Here are some points:
-0.7;-0.9;1.7;0.8;-1.9;0.0;0.1;-1.6;0.5;0.9;0.7;-1.3;0.4;1.6;0.8;-2.1;-1.1
0.6;1.0;-1.1;-0.3;0.4;0.6;0.2;1.0;-1.0;-1.2;0.0;1.2;0.5;-1.6;-0.1;0.3;-0.9
-0.6;0.7;0.2;-0.4;-0.9;0.2;1.0;0.8;-1.3;0.1;2.9;0.2;-0.2;-0.9;1.0;-0.2;-1.1
0.0;-0.2;-0.9;-0.1;0.8;0.5;0.0;-0.4;1.2;0.3;-0.3;-1.5;-0.1;0.4;-2.3;1.4;2.0
1.7;0.9;-3.1;-1.6;5.0;-0.1;-1.3;0.5;1.0;-0.1;-1.8;3.1;-0.4;-1.3;-2.1;2.7;2.5
0.6;0.9;0.0;0.6;0.9;0.2;0.1;0.7;-0.1;-0.9;0.4;2.4;-0.1;-0.4;1.4;-1.1;-1.8
0.6;-0.1;-1.0;-0.5;1.9;-1.0;-0.4;-0.7;0.7;-0.7;-1.6;0.4;0.4;-0.2;-0.9;0.2;0.0
2.3;1.9;-4.2;-2.1;6.1;0.3;-1.3;0.4;1.8;-2.0;-1.7;3.9;0.5;-2.0;-2.1;2.3;2.0
-0.1;-0.3;1.1;0.7;-0.1;0.0;-0.1;0.4;0.4;-0.1;0.6;1.1;-0.1;0.2;1.5;-0.9;-1.9
1.1;2.0;-4.3;-1.3;5.4;-0.5;-1.1;0.0;2.0;-1.6;-1.6;5.0;0.1;-2.0;-2.0;3.1;1.7
1.1;1.9;-2.7;-0.1;3.2;0.6;-0.7;1.1;0.1;-1.3;0.5;2.6;0.0;-2.5;-0.2;1.7;0.3
0.4;-0.2;-0.2;-0.4;1.1;0.0;-0.4;-0.3;0.1;0.2;-1.3;0.4;-0.4;0.5;-1.7;0.8;1.3
-0.1;0.6;0.3;0.7;0.4;0.1;-0.6;0.4;-1.2;-0.5;0.4;1.2;0.3;-0.3;1.1;0.2;-2.6
-0.6;0.2;-0.5;0.1;0.8;0.5;0.3;-0.3;-0.3;-0.1;-0.4;-0.5;0.5;-0.5;-0.3;0.0;0.4
0.1;0.4;-0.6;0.2;-0.2;0.3;0.2;0.0;-1.3;0.2;0.9;1.5;-0.4;-0.6;1.8;-0.6;-2.1
-0.4;-2.1;3.0;0.8;-4.6;-0.6;-0.6;-0.8;-0.6;0.1;0.3;-1.9;-0.1;2.4;2.5;-1.7;-1.4
1.0;2.0;-3.5;-1.9;5.3;-0.3;-0.2;0.9;1.4;-1.6;-0.7;3.7;-0.5;-2.6;-2.4;2.7;1.5
1.5;-0.5;0.2;0.5;-0.7;-0.1;-0.3;0.5;-0.2;-0.5;-0.4;0.3;0.1;0.2;1.7;-0.2;0.2
Then 10 other points, each followed by its number:
0.6;0.3;-0.7;0.6;-0.2;-0.5;0.7;0.8;-1.2;1.1;0.8;0.2;-0.1;-1.0;0.0;0.6;0.1 0
1.1;1.6;-2.3;-0.1;4.7;0.1;-1.2;1.4;0.5;-1.9;-0.6;3.6;0.2;-1.1;-0.8;1.4;-0.1 1
-0.7;-1.3;1.9;0.8;-3.0;-0.1;1.6;0.0;0.0;1.6;0.7;-2.4;-0.2;1.3;0.9;-1.3;-0.8 2
0.3;0.6;-1.0;-0.4;2.5;0.4;-0.4;0.8;-0.2;-1.3;0.4;2.8;0.4;-0.3;0.1;1.1;-0.1 3
0.3;-1.1;-0.3;0.0;0.5;-0.9;0.3;-0.4;1.4;0.0;-1.8;-2.0;0.7;1.3;-2.4;0.1;1.8 4
0.0;-1.2;-0.3;-0.6;1.0;-0.4;0.0;-0.7;0.9;0.4;-1.7;-2.2;0.8;0.3;-2.4;1.4;2.7 5
-1.7;-1.9;3.2;1.7;-4.4;0.2;1.0;-2.0;-0.2;0.8;1.1;-4.1;-0.1;1.9;1.4;-1.9;-0.1 6
0.4;0.4;-1.5;-0.7;0.8;-0.4;0.8;1.7;-0.6;-1.8;-0.2;2.4;0.1;-0.8;0.8;0.5;-2.5 7
-0.2;-1.5;3.6;1.0;-4.2;-0.5;-0.6;-0.2;0.6;-0.3;0.1;-2.3;1.0;2.4;1.9;-2.4;-0.4 8
1.5;2.9;-3.2;-0.8;3.7;-0.3;0.2;0.5;0.9;-0.8;-1.7;3.5;-0.3;-1.4;-1.6;1.7;0.2 9
Which three of these numbered points are nearest to each point below, ignoring the direction in which the first points spread most? Their numbers follow each, nearest first.
0.3;1.0;-0.7;-0.2;0.5;0.0;-0.1;1.1;-0.9;0.8;1.3;0.7;0.3;-0.9;-0.4;0.3;0.9 > 0 2 3
0.5;1.2;-1.5;0.8;0.9;0.5;1.7;0.1;-0.6;0.3;1.6;1.6;-0.5;-2.4;0.4;0.8;0.0 > 0 9 3
0.9;0.3;-0.2;0.5;-1.1;0.4;1.0;2.1;-1.3;-0.6;-0.3;2.1;-0.2;-0.6;0.9;-1.0;-2.6 > 7 9 1
-0.9;-1.4;3.6;0.9;-4.3;0.0;-0.3;0.0;0.1;-1.2;0.1;-2.5;0.9;1.8;2.3;-2.6;-1.4 > 8 3 1
0.8;1.5;-1.1;0.7;2.1;0.1;-1.0;0.5;1.1;-1.1;-0.3;1.8;-0.4;-0.3;0.0;1.2;-0.5 > 1 3 9
-1.0;-1.7;3.6;0.1;-2.8;0.0;-0.6;-1.1;0.0;-0.8;0.6;-1.7;-0.5;3.2;1.7;-1.7;-0.8 > 8 6 3
0.5;0.9;0.1;0.5;0.3;-0.3;-1.1;1.4;-0.1;-1.1;0.2;2.6;0.5;-0.3;1.3;-0.5;-1.6 > 1 3 7
0.2;0.8;0.7;1.1;-0.5;0.3;-0.3;0.6;-0.7;-0.5;0.8;2.0;0.9;-1.0;1.1;-0.8;-2.8 > 1 3 7
0.6;0.1;-0.4;-0.8;-0.3;0.0;0.5;-0.9;0.3;0.3;-0.5;0.4;-0.7;0.0;-0.8;-0.7;0.3 > 2 9 6
0.6;0.2;0.2;0.0;-0.2;0.9;-0.6;1.7;-0.2;-0.4;-0.3;2.4;0.5;-0.4;1.7;0.3;-2.5 > 7 1 3
0.7;2.4;-2.7;-1.6;2.6;0.0;-0.1;1.3;0.1;-0.7;-0.4;3.2;-0.2;-1.5;-1.9;1.5;0.4 > 9 3 0
0.6;0.2;-0.3;0.6;-0.4;1.0;-0.3;0.9;-0.9;0.7;1.0;0.0;0.1;-0.6;0.1;0.3;-0.3 > 0 3 2
1.1;-0.7;-0.6;-0.6;1.1;-0.4;-0.8;-0.3;1.0;0.0;-2.1;-0.3;0.4;1.1;-1.5;0.5;1.1 > 4 8 5
0.8;1.0;-0.2;-0.8;2.0;0.3;-0.4;-0.5;1.5;-1.1;-0.7;1.0;-0.8;-1.1;-0.9;0.4;0.0 > 9 2 8
0.4;-1.3;-0.3;-0.7;1.2;-0.9;-0.7;-1.1;1.0;-0.6;-1.3;-0.7;0.6;1.2;-1.8;0.4;2.4 > 4 5 6
1.5;1.8;-2.9;-1.2;4.8;-0.1;-1.8;1.0;0.5;-1.3;-1.5;4.9;-0.2;-0.8;-1.6;2.3;0.7 > 1 3 9
1.6;1.2;-2.5;-1.4;4.6;-0.1;-1.1;0.8;1.3;-0.9;-1.5;4.0;0.4;0.0;-1.3;1.9;-0.1 > 1 3 9
-1.2;-0.9;1.6;0.5;-2.4;0.2;0.5;-1.3;0.2;0.3;0.0;-2.2;-0.1;0.5;-0.3;-1.0;0.7 > 6 2 5
0.1;1.4;-2.8;-0.8;2.9;-0.3;-0.6;0.1;-0.6;-0.3;-0.6;1.8;-0.2;-2.0;-1.6;2.0;1.4 > 0 2 9
-1.2;-1.6;1.5;1.1;-2.8;-0.3;-0.3;-1.3;-0.8;1.3;1.2;-3.8;0.1;0.9;0.5;-1.3;1.0 > 6 5 2
-1.0;-2.1;3.8;1.5;-5.1;-0.4;0.6;-1.3;-1.4;1.2;0.5;-3.7;-0.2;2.7;1.5;-3.1;-0.6 > 6 2 4
1.1;1.5;-3.1;-1.3;4.0;-1.3;-0.5;0.6;-0.9;-0.6;0.3;2.2;0.3;-1.5;-1.7;2.0;1.6 > 0 3 2
1.0;1.4;-4.0;-1.8;4.9;0.2;-0.8;1.2;1.3;-1.0;-0.4;3.4;-0.7;-1.2;-1.5;2.9;1.4 > 3 1 9
-0.5;-0.4;2.1;0.3;-2.7;0.2;-0.2;-0.8;0.7;-0.2;-0.3;-1.9;0.2;2.2;1.1;-1.5;0.0 > 8 6 2
-0.2;-0.2;0.3;-0.3;1.2;-0.1;-0.5;0.1;0.9;-0.8;-1.6;0.7;-0.3;1.2;0.0;-0.2;0.6 > 8 2 3
-0.2;-0.1;0.0;0.1;0.8;0.0;-1.2;0.4;0.8;-0.7;-1.2;0.4;0.0;0.6;0.1;0.4;0.3 > 8 3 2
0.0;-0.4;-0.4;0.0;-0.2;-0.1;0.1;-0.3;0.8;-0.3;0.1;0.1;-0.1;-0.5;0.0;-0.1;0.4 > 2 6 8
-1.8;-1.9;3.4;1.8;-5.0;0.3;0.9;-1.3;-1.6;1.6;1.4;-3.3;-0.1;1.8;1.4;-2.9;-0.1 > 6 2 0
